One turn sends every row of this set to another row. A few are shown first. Where does it send the rows asked after them?
lidut: [ -2   1  -4  13  25 -10   1   5  -3  11  43   9  32  15   1  -2   3 -11
 -37 -20  30 -10  26   2 -11 -12 -13   6 -19 -11  13  -1  -1 -16   5 -30
 -32   4  -8  -6  -1]
bora: [-24 -29 -22   2  24   2  17  15   4  -2  39  -7  15   5   9   4  26   9
  -9  19  26  -5   4  -1  -8  15 -18   7 -39  -4  14 -38  21  -5  -6 -35
   1   0  10   4  -8]
Vop: [-52   3  -6   6  23  -5  12   7 -12   1  31  21  13  27  14 -12  15 -17
 -14   6  12   3  10 -10 -30   6 -18 -15 -23  -2   5 -18   3  -3  26 -37
  -4   4  11   8  -4]
vig: [-25 -25 -30   4  23   3  13  13   9   4  44 -13  17  13   9  12  19  -3
  -5  18  29  -4   7  -4 -18   8 -19  13 -43 -16  11 -32  13 -17  -6 -28
   3  -2   2   4  -5]
garuv: [-47 -21  15   2   3   1  34   7 -19  10  22  -6  12   6   2   2  19 -15
 -19   4   1 -18  30   7  -9  -8 -12 -29 -43  -4   6 -16   9  -3   6 -31
   0 -15  -4  17   3]
Megaf: [-34 -20 -15  27  -2 -11  11  -2   0  14  36  -9  10  -8  12  -6  15  -7
  -7   1  25  -3  24  -6  -8 -12 -24  10  -7  -7  -5 -49  35  -7  -3 -12
 -16  -3   6  12  -1]
gime: [-39   5  11  27   6 -24  12   7  -8  -7  46  -3  33  19   2  -7  29  -2
 -18   9  19   9  34  -5 -20   6 -19  16 -27 -10   5 -21   3   7  -7 -14
 -15   3   8 -19  -6]
lizo: [-12 -10   3  -6  -5   5   1  32 -12  -5  15 -18  12  -1 -10  23  15  -9
 -24   4  15 -17  27  12 -16  22   0   0 -39 -14  -2 -16  -3   8   4 -21
  11  -6   6  10  -8]
pepu: [-57 -12 -15  20  10   5   8   7 -15  10  18   6  22  18  12  14  21 -38
  -2  26   8 -20   3 -10  -2 -13 -23  10 -25   5   1 -22  10  -8   1 -26
   4  -7  -9  12  -1]
visum: [-22  -5   8  16  22  -4   6  23 -16   1  12  -5  22   6  -5  16  24 -30
 -19  14  27 -26  28   8  17 -20  -4  10 -25   2   4   1   8   0 -19 -13
 -13 -15 -30   6   0]
luf: [-13   0  17  16  28 -13  13  20 -11  -9  22  -9  26   9 -15   1  35 -23
 -28  13  24 -23  30   7  15 -13  -1   1 -26  -7   5   7  13   6 -25 -11
 -19  -7 -13   2  -3]
mobi: [-21  24  -8  12  20 -34   5  14   2  11  14   8  17  19   3  -5  23  -8
 -29   7  17   4  11 -15  -4   7  -8  21 -15   2   7 -26  10  -7   4 -25
  -9  13   2  19  16]
neb: [-45 -24   0  27  11  -3 -10   6   2   8  21  -9  21  25 -18   7   4 -26
 -25  -9  17 -22  27 -12  -2 -10   0  14 -14   5   0 -31 -12 -10  -3  -7
   7 -23   1   2  -8]
ges: [-25 -26 -35   2  22   4   8  15   7   3  44 -19  14  13   6   7  18  -4
  -9   8  21  -2   8  -1 -18   7 -16  16 -38 -10  12 -33  11 -18  -9 -25
   5  -1  -2   1   0]
Nare: [-17 -25  16   8  16  -5  23   8 -16 -11  46  10  12 -17   2   4  36  -2
 -16  11  30 -16  25  -4 -12   3 -18  -3 -14   4  -6 -19  23  20   1 -21
 -18   3  25  -5   3]
rafet: [-15  -3  19  15  26  -9   6  21 -17  -6  17 -12  29  10 -10   1  37 -23
 -25  14  27 -20  36   8  13 -17  -3   2 -25   3   4   1   8   2 -24 -10
 -13  -9 -19   1   2]
pugef: [ -7  -5  -2  10  -9   3  -2  37  -7   5  11 -13   4  -4   0  21   5 -11
  -8  -3  21 -15  28  13  -8  17  -4  11 -32 -17  -2 -26  11   5  -8 -24
   0 -13  -4   7  -4]
paf: [-27 -21   3  15   3   5  -3  -7 -26  -1  38   2  19  12  12  -8  16 -14
 -38  13  22 -16  18  14   8  -1 -17 -17 -11  -9 -18  10  -1   6  12 -19
  -8  20   2   3 -16]
Mup: [-12  10   2  14  27  -6   7  11 -10  -9  38  12  14  20   5 -18   8  -4
 -27 -15  26   2  27   2 -24   4  -8 -12 -20  -8  22  -3   4  -7  13 -38
 -24   6   4   3  -6]
nekaz: [-20 -20   2 -16   6   1   1   8   9  17  18 -11  30  -5  20   5  18 -18
 -33  12  26 -12  29  21  -2  -9 -16   6 -43 -18   6 -21   2 -21  -3 -12
  -6   0   4   7  -9]
puvis: [-16  -9 -16  23  -4  -2   1  24   0  18  28 -13   5  -9   9  12   7 -16
  -1  -2  26  -8  27  10   2   1  -7  19 -23 -22  -1 -31  25  -3  -8 -23
 -16 -17  -8   8  -4]
gude: [-57 -36  -4  10  21   4   6   8  -4   8  19  -3  17  23  -7   3   3 -12
 -22   3   5 -22  24   2   1 -11  -4  -2 -32  10   9 -24  -9 -12   1 -23
  13 -24  -4  13  -2]
fufud: [-28  -7  -9   1  21 -16  -7   2  -7   4  24   8  10  30   8 -11  22   8
 -35  17  19  -2   6  -4  22  10 -16   5 -11  12  -8 -15   9   8  10 -29
  -3  17   8  20  -4]
Gor: [-31 -14  14  30  16 -16  -2   9  -8  -6  28  -2  27   3 -22   4  19 -39
 -25 -15  22 -27  39 -18 -18 -11   2   7 -10   2 -10 -23  -5   4   2  -2
 -13 -11   9  -9  -2]
nifos: [-30   5  -4  19  32   2   5  14 -16 -31  26  -9  11  14 -28   8  21 -39
 -12   8  19 -11  19   7  -4  -8  -5 -21 -14   1  -2 -10  -8  -9  -4  -4
  -9  -7   1  -2   7]
soled: [-26 -20  -7   7  16  -9  -4   1 -16   0  32   4   8  25  12 -16  16   9
 -39  16  19  -8   8  -2  18   7 -22   3 -13  11  -7 -16   6   9  15 -28
  -1  21  12  19 -13]
vapu: [-16 -26 -12  11  24  -8  -1  -9  -3  16  44   0  34   1  -2  14   7 -22
 -33  -4  10 -20  21 -12 -16 -29 -22   5 -19   5  -9  -4  -6 -26   1 -14
 -14   4   0   4  -8]
Pir: [ -6 -10 -13  12 -11   5   4  27  -7  13  24 -11   9  -9   8  18   2 -13
  -5  -2  26 -12  28  12   1  11  -5  21 -21 -19   2 -28  21   0  -8 -23
  -9 -15  -8   9  -7]
mipe: [-21   4 -12   6  18 -27  -2   8  -3   5  18   9  12  25   5 -13  23   4
 -36  15  25   0   7 -12  13   5 -10  22 -15   7   4 -22  12   0  13 -29
  -1  18   7  20  -2]
det: [-31  -8  17  10  -5 -21  27  25 -15 -10  26  11  29   5  -9   1  31   7
  -5  19  17  -2  20   7 -19   1 -15   2 -28 -11  -9 -36   1  -4  12  -5
 -20   2  15   1  -5]
duzez: [-25 -16  -2  15   1 -11  17  -1 -37   4  23  16  21  16  -3   9   4   2
 -13   1  10 -12  20 -16 -12   7  -9  -8  -3  11 -24 -19   6  11  17 -21
   2  13  -1  22   9]
mep: [-26 -15  26  31  13 -11   0   7 -10 -10  29   3  26  -5 -15  -6  15 -33
 -20 -11  25 -28  38 -16 -12 -12  -4   6  -9   5  -8 -22  -1   5  -3  -7
 -15 -16  10  -9  -1]
fepu: [-21   7  -8   0  24  -8  -9 -21 -10  -7  24 -23  30  12   9   3  10 -17
 -34 -10  32  -8  35  12 -12   1  -7  -7 -22 -11  -6 -11   1 -14 -19 -23
  -7   9 -14  -1   0]
zaful: [-21 -15 -20  22  -9  -3   9  19   3  14  25  -6  13 -14  13   9   5 -15
   0  -3  29  -5  26   8   1  -7 -13  17 -23 -13   0 -39  28  -6  -7 -17
 -17 -12  -5   9  -5]
Lezi: [-18   2  -2  23  32   5  13  14 -19 -25  22  -8  11  12 -31   6  23 -34
 -13  10  20  -7  16   2  -8  -9  -5 -24  -5  -5   0 -11  -5 -10  -1  -1
  -4  -3   2   3   4]
Gefem: [-14  -8  -8  29  38   3  13  19 -19 -29  23  -5   8  12 -24  -1  22 -30
 -11  11  24 -19   9  -4 -10 -14  -1 -18  -8  -7  -4 -15  -5  -9  -3  -1
  -1  -2   1   5   8]
gafo: [-25 -20   1  -8   1  -2   8  19   6  25  21  -9  29 -13  18  -1  20 -20
 -33  15  23 -15  27  22  -4  -9 -18   6 -43 -15   1 -22   4 -20  -4 -13
  -8   2   2  14  -2]
zod: [-16  -5  -3  11  13 -10   9 -11 -34 -11  27   7  22  24  -7   4   6   2
 -14  -9  17 -18  21  -7 -17   8 -10  -3  10  -1 -24 -17  -2   2  12 -20
  -2  19   1  10  15]
kimor: [-23 -13  -2   8   9 -12  17  -5 -36   0  26  14  20  13  -1   7   3   1
 -14  -7   5 -18  18 -16 -11  10  -9  -2   3   7 -22 -19   4  13  18 -25
  -4  13   0  15  10]
Buro: [-38  15 -13  12  27  -2   8  10  -6 -16  31 -14   7   3 -17  18  19 -43
  -8   5  10  -1  24  10   6  -5 -20 -13 -32   6  11 -13  -1  -4  -9 -22
 -10 -14  10  -1  -4]
posa: [-44   1  -3   9  21  -4  10   5 -11  -1  33  24  11  29   9 -17  18 -11
 -20   1  14   2  17 -10 -31  11 -17 -15 -27  -3  14 -14   3   0  19 -36
  -3  14  13  11  -8]
sasaf: [-23 -22   8  -3   0 -13  21  31  -6  11  20  11  22 -12   1   1  27  -3
 -19  27  14 -12  12  16  -2 -11 -18   2 -34 -14 -12 -30   1  -8  20  -6
 -13   3  14  13  -2]
Beg: [-10 -35  -6  33  29   8   2  21 -11   2  30   8   6  13  -2 -17  20 -17
 -32  10  25 -38  16 -20 -22 -20   8   1 -10  -6   2 -10   4  -5  -2  -8
   5   0  -1  13  -1]
biser: [-10 -19  -8  26  37  11   7  19 -16 -16  29   1   9  12 -15  -5  23 -24
 -24  12  21 -28   7  -9 -18 -13  10 -17  -1  -7  -2 -12  -6  -8   1  -2
  -1  -5   3  13   8]
zegu: [-28 -22  -5   3   9  -7  -3  -5 -17   1  35  12  17  24  12 -15  17   5
 -39  11  23 -10  10   6  16   5 -18  -7  -9   4  -7 -10  11  11  16 -30
  -6  20  13  15 -15]

pepu goes to Nare
visum goes to bora
Vop goes to mep
Now these:
vig goes to kimor
mobi goes to Beg
gude goes to det
biser goes to pugef
Megaf goes to paf
duzez goes to luf
zaful goes to zegu
soled goes to Lezi
gime goes to vapu
Gor goes to gafo
neb goes to sasaf
Gefem goes to Pir

One turn sends every row of this set to another row. A few are shown first. Where does it send the rows asked after them?
B: [  0  -8   8  -1 -32  57   1 -11   5  -9 -11 -16  -9   8  11 -29   7  22
  26]
S: [-12  14 -10  -3  -9  22   0  -6 -18 -10  -5  -8   3  16  28  -9 -17  13
   1]
F: [  0 -14  13   3  -3  40   7   4 -32  13   3   2   0  11  -1  -4  32  33
  -6]
A: [-21  -9   7  18 -13  36  -8  -4 -13  -6   7  -8 -18  -5 -14  -8  38  17
   7]
K: [-23  -6   7  15 -10  35 -12  -6 -13  -8  11  -4 -19   0 -14  -4  35  19
   6]
U: [  7   3 -11  -1 -33  33   4 -16   1   5 -11 -20  10  21  15   7  10  -5
  -7]
C: [ -7   7  -8   7 -14  24   9   0 -21  -3 -20 -17   6   4  23 -20 -13   9
   0]
Z: [ -5  -1   5  -9 -28  55  -7 -16   7 -13   2  -7 -12  18  13 -19   3  24
  25]
D: [  4   5 -11  -5 -25  33  -1 -18  -1   3  -8 -14   8  29  11  12   3  -3
  -9]
R: [ -3 -11  10   0 -14  37   9   2 -25   6  17   1  -1  10  15   1  39  35
   0]
G: [ -9   9  -7   0  -5  24   2  -2 -23  -4 -18  -9   4  14  18 -16 -19  12
  -2]
Q: [  6   1  -8  -3 -20  37  -2 -16  -5   8 -17 -15   8  27   2   7   0  -4
 -12]
Y: [ -9  11  -9   3 -19  21   7  -4 -15  -9  -8 -15   4   6  35 -15  -8  10
   4]
N: [ -3 -11  12  -3  -4  39   4   2 -30   7  14   6  -2  17   5   2  31  35
  -3]
X: [  1 -10  10  -1 -21  59  -4  -9  -2  -4 -20 -12 -10  11  -4 -31  -2  22
  20]
E: [-23  -7   7  16 -13  36  -9  -6 -12  -8  10  -6 -18  -3 -11  -5  38  18
   7]
L: [  9  -1 -10   3 -27  35   4 -15  -4  10 -21 -22  10  19   6   3   6  -6
 -12]
H: [ -4  -3   7 -11 -16  58 -11 -15   0  -9  -7  -4 -13  22  -2 -21  -7  25
  20]
P: [  1 -15  12   6 -13  39  13   6 -29  11   5  -4   1   6   8  -6  40  33
  -1]
V: [-22  -7   7  16  -9  37 -11  -4 -16  -5   6  -5 -18  -2 -18  -7  35  18
   5]

D goes to Q
B goes to Z
Now these:
Y goes to S
F goes to P
E goes to K

